m =
array([[  87.791,  133.657,   84.521,  183.759, -125.161, -148.556,
        -125.699, -130.153,   14.399,  120.667,  133.657, -122.068,
         222.734],
       [ 101.736,  172.401,  113.273,  276.578,  -74.422, -152.812,
         -94.556, -142.711,  -86.151,   99.934,  172.401, -182.510,
         215.554],
       [  88.378,  127.029,  -95.379,   99.463,  -17.409, -193.258,
         128.000,  -33.355,   94.792,  137.244,  127.029, -187.406,
         186.545],
       [  98.018,  134.989, -132.948,   91.014,    6.969, -202.011,
         155.930,  -16.272,  105.108,  139.371,  134.989, -185.312,
         187.360],
       [ -29.994,  -23.367,  154.947,   53.801, -214.487, -149.692,
          24.208, -138.264,   96.124,  137.519,  -23.367, -167.212,
         182.744],
       [  90.481,  145.780,  -68.190,  122.832,   -5.739, -193.761,
          91.096,  -37.965,   81.736,  134.552,  145.780, -186.977,
         181.046],
       [   8.134,   17.991,   82.235,  -75.593, -256.795, -133.393,
        -244.294,  -93.263,  293.435,  178.204,   17.991,   27.241,
         218.940],
       [  23.459,   15.197,   69.477,  -77.551, -303.586, -122.637,
        -270.033, -120.988,  270.664,  173.508,   15.197,   59.611,
         248.949]])
Rows and columns are counted from 1.
(1, 1) = 87.791
(6, 10) = 134.552
(8, 1) = 23.459
(2, 6) = -152.812
(5, 5) = -214.487
(8, 10) = 173.508
(5, 3) = 154.947
(4, 10) = 139.371
(1, 2) = 133.657
(4, 5) = 6.969
(5, 6) = -149.692
(1, 12) = -122.068
(2, 2) = 172.401
(3, 12) = -187.406
(7, 11) = 17.991
(5, 4) = 53.801
(8, 11) = 15.197
(1, 6) = -148.556
(3, 9) = 94.792
(1, 5) = -125.161
(5, 9) = 96.124
(2, 4) = 276.578
(4, 4) = 91.014
(6, 5) = -5.739
(2, 8) = -142.711
(8, 6) = -122.637
(1, 8) = -130.153
(3, 6) = -193.258
(7, 3) = 82.235
(1, 4) = 183.759
(7, 1) = 8.134
(3, 4) = 99.463
(8, 7) = -270.033
(6, 13) = 181.046
(3, 1) = 88.378

W =
array([[ 1.5,  0.8, -1.7,  2.0,  1.9, -1.9,  0.7,  0.4,  2.1, -0.6,  0.2,
         0.5,  0.8,  1.8, -2.0, -1.4],
       [ 0.2, -1.5,  0.3,  0.8, -1.1, -1.2, -1.5, -1.0,  1.7, -2.2, -1.7,
         1.3,  0.1, -1.4,  0.9,  0.2],
       [-2.1,  0.4,  0.4, -1.3,  0.6,  0.3,  0.7, -2.3, -1.8, -1.0, -1.4,
        -0.5,  0.6, -0.3, -0.6, -2.2],
       [ 1.6, -0.8,  0.6, -1.9, -1.9, -0.9, -0.6, -1.9, -2.1, -1.1,  1.8,
        -1.8,  1.7, -0.8, -0.3, -2.2],
       [ 1.1,  0.6,  1.8, -1.5,  0.0,  1.1,  0.1,  0.4,  1.1, -1.9, -1.2,
        -2.2,  1.9,  1.9,  1.9, -0.2]])
Rows and columns are counted from 1.
(1, 1) -> 1.5
(1, 8) -> 0.4
(1, 16) -> -1.4
(2, 11) -> -1.7
(5, 11) -> -1.2
(3, 4) -> -1.3
(3, 9) -> -1.8
(5, 5) -> 0.0
(1, 2) -> 0.8
(1, 6) -> -1.9
(1, 7) -> 0.7
(4, 1) -> 1.6
(5, 7) -> 0.1
(1, 9) -> 2.1
(1, 13) -> 0.8
(3, 12) -> -0.5
(4, 16) -> -2.2
(5, 9) -> 1.1
(1, 3) -> -1.7
(1, 4) -> 2.0
(2, 1) -> 0.2
(4, 13) -> 1.7
(1, 15) -> -2.0
(1, 5) -> 1.9
(4, 6) -> -0.9
(5, 6) -> 1.1
(2, 4) -> 0.8
(3, 11) -> -1.4
(3, 13) -> 0.6
(5, 4) -> -1.5
(2, 10) -> -2.2
(4, 7) -> -0.6

grid =
array([[ 62,  65,   0,  54,  -5, -36,  54, -59, -70,  20, -68, -54],
       [ 35,  -8, -20,  16,  30,  -3,  19,  26, -30,  -5,  58,   1],
       [ 12,  -2,  -9,  18,  14,  -2,  10,  36, -42,  16,  42,   6],
       [100,  38,  76,  -7, -85, -21, -59,  39,  27,  -6,  32,  -2],
       [  8,  31, -15,  75, -32,  98,  70,  30,  81,  40,   4,   0]])
Indices start at 1.
row 1 col 1	62
row 1 col 6	-36
row 5 col 12	0
row 4 col 9	27
row 3 col 3	-9
row 4 col 10	-6
row 4 col 4	-7
row 5 col 10	40
row 2 col 9	-30
row 1 col 10	20
row 3 col 9	-42
row 1 col 8	-59
row 2 col 2	-8
row 5 col 11	4
row 3 col 8	36
row 5 col 1	8
row 4 col 7	-59
row 5 col 9	81
row 1 col 12	-54
row 4 col 3	76
row 4 col 12	-2
row 3 col 11	42
row 5 col 7	70
row 1 col 3	0
row 4 col 8	39
